In the rows, zero is written as 128.
The rows below fall into families. The same turns and mirrors carry the whole set onto itself and the rows of a family onto each other. For each named row, which other rows are in its family? Write them in the order they are listed.
These 36 rows form 9 families of 4 rows each.
gifo: [143 135 117 149 149 131 132 132 125 124 122 140]
todip: [ 96 114 168 149 144 125 136 134  99 104 161 135]
figog: [151 133 117 145 146 131 136 127 127 122 126 136]
sosug: [107 104 166 162 149 113 140 133  96  96 156 124]
ninim: [145 136 116 157 120 128 128 132 123 106 127 133]
butu: [120 104 175 160 145 114 141 134  96  98 155 126]
Mibad: [142 131 115 149 134 130 134 129 123 124 121 135]
risi: [146 138 111 149 139 130 142 128 122 113 127 128]
mavu: [152 134 117 144 141 133 145 134 124 117 126 136]
tir: [104  98 160 145 138 115 132 128 108  95 164 134]
Rorok: [112 100 173 164 150 122 142 129  93 104 149 133]
lim: [105 104 169 156 146 126 134 131  99  96 161 142]
mapon: [143 144 114 154 131 134 134 131 127 104 132 130]
pap: [144 135 113 151 141 132 140 128 125 120 127 129]
padi: [149 142 118 150 130 139 133 138 118  98 137 122]
zuper: [114 110 176 167 148 114 148 126  97 101 148 127]
fisap: [151 140 118 147 125 132 135 135 127  99 134 135]
Zupod: [115  95 168 160 143 115 143 127 100 100 149 119]
tif: [102 104 163 151 151 114 136 132  98 100 159 130]
Feloz: [110 111 176 166 153 119 142 128  98  99 154 122]
Gad: [100 109 167 149 148 119 135 130 109  97 165 141]
Ged: [108 102 168 146 148 115 134 133 101 101 163 138]
Zit: [147 135 115 153 142 128 136 125 130 121 126 130]
pem: [111 106 172 165 146 115 137 129  95  99 154 121]
Zuloz: [153 138 118 160 129 137 133 130 120 105 128 137]
Maz: [108 112 174 164 146 123 145 133  92 104 150 124]
pami: [147 133 115 148 139 138 133 128 122 116 130 141]
Kodap: [146 135 116 138 146 139 138 132 120 120 133 128]
ninip: [101 107 167 150 148 116 130 127 101 104 163 133]
zuge: [143 141 109 150 133 129 137 129 123 104 134 131]
Puga: [152 141 121 156 128 130 128 131 125 100 134 132]
mal: [ 99 112 167 152 153 119 134 128 104 102 163 135]
zibot: [145 140 116 160 129 129 130 128 129 102 132 131]
Kavon: [100 113 165 150 146 115 134 124 105  98 164 145]
Pifi: [117 106 176 165 149 116 147 131  99  99 150 126]
Sumok: [148 145 119 162 131 131 127 136 123  98 129 136]

Same family as lim: Rorok, Zuloz, pami
Same family as ninim: todip, Mibad, Maz
Same family as Puga: figog, Gad, Pifi
Same family as zuge: sosug, risi, tif
Same family as Zupod: tir, padi, Kodap
Same family as gifo: zuper, Kavon, Sumok

The rows below fall into families. The same turns and mirrors carry the whole set onto itself and the rows of a family onto each other. For each named row, which other rows are in its family? Write them in the order they are listed.
These 18 rows form 3 families of 6 rows each.
vab: [119 126 131 128 124 125 117 176 158 141  88 141  94 108 154 144 118 115
 104]
Mos: [ 99 124 156 117 113  93 126 176 135 113  78 134 139 147 153 176 135 156
 114]
Nom: [106 163 151 145 109 116 147 165 161 108  87 121  97 126 150 146 117 132
  89]
Nafo: [105 142 157 130 128  76 136 177 157 102  90 135 136 152 138 167 149 148
 110]
sab: [115 132 127 134 111  91  96 179 156 137  89 146 134 111 159 171 120 107
 121]
gidof: [101 143 149 153 120 135 149 173 159 119 103 139  92 123 144 148 120 116
 113]
zin: [140 126 131 122 122 110 105 175 163 122  84 150 119 105 155 161 128 104
 118]
zef: [102 132 136 152 128 100 107 186 141 127 100 152 140 131 173 186 123 119
 112]
dunu: [122 141 145 123  99 109 117 170 132 127  77 131 139 135 173 170 144 152
 109]
buna: [121 126 147 122 112  87 103 174 138 124  83 123 150 138 166 168 140 138
 104]
lorap: [126 117 131 121 123 128 126 181 154 128  77 159 108 102 153 151 134 134
  94]
nas: [117 154 138 124 114 101 158 154 153 100  67 132 109 138 155 148 126 121
  87]
befi: [ 90 157 154 141 117  90 150 165 143  97  98 120 136 139 129 161 133 137
 103]
Norof: [105 151 142 124 121 110 154 155 156  98  88 120 106 151 134 153 137 133
  89]
vas: [102 123 144 138 125  93  94 188 138 122  87 143 139 125 165 178 139 122
 128]
Zalom: [120 149 139 156 142 116 139 178 157 132 100 162 103 130 129 154 121 121
 121]
kalu: [ 93 163 146 140 123  78 148 153 155 109 112 141 141 130 140 166 146 133
 106]
pogi: [111 148 126 151 132 122 124 179 166 118  96 152  97 115 135 141 117 112
 117]

Same family as dunu: zef, lorap, nas, Zalom, kalu
Same family as sab: Mos, Nom, Nafo, gidof, zin

The rows below fall into families. The same turns and mirrors carry the whole set onto itself and the rows of a family onto each other. For each named row, which other rows are in its family? Write them in the order they are listed.
These 15 rows form 5 families of 3 rows each.
Dizop: [115 157 122 124 126 110 132 131 117 107 129 117 145 127 126 144]
mog: [151 124 127 147 115 139 116 126 146 132 110 113 115 102 133 131]
Fidal: [141 131 112 140 104 137 112 138 138 123 108 110 121 111 135 132]
gul: [107 149 129 114 135 115 129 132 111 114 137 121 141 144 127 146]
kefiv: [120 147 104 119 113 122 126 119 119 101 133 123 143 124 126 131]
Ziv: [111 146 122 115 137 120 132 137 124 101 137 121 131 157 127 133]
Kete: [135 110 157 127 152 145 117 117 135 152 136 118 111 135 128 134]
dif: [131 124 163 126 159 132 127 108 129 147 144 122 121 134 125 140]
tof: [149 100 149 134 148 122 138 119 148 138 129 122 120 139 127 111]
Lom: [106 131 135 121 132 101 139 126 117 125 139 147 144 133 123 122]
pef: [129 126 115 140 105 143 111 141 146 123 112 131 110 116 135 123]
vobol: [114 119 157 116 152 136 130 113 135 137 155 140 133 138 125 129]
Fitol: [132 115 143 122 149 150 115 107 126 142 141 128 100 143 124 125]
duzud: [154 108 126 138 123 148 122 123 161 126 121 112 119 117 134 120]
kadef: [148 123 103 136 107 118 126 115 122 118 114 120 124 114 124 112]

Same family as Ziv: pef, Fitol
Same family as dif: Dizop, mog
Same family as Lom: tof, kadef
Same family as duzud: kefiv, vobol

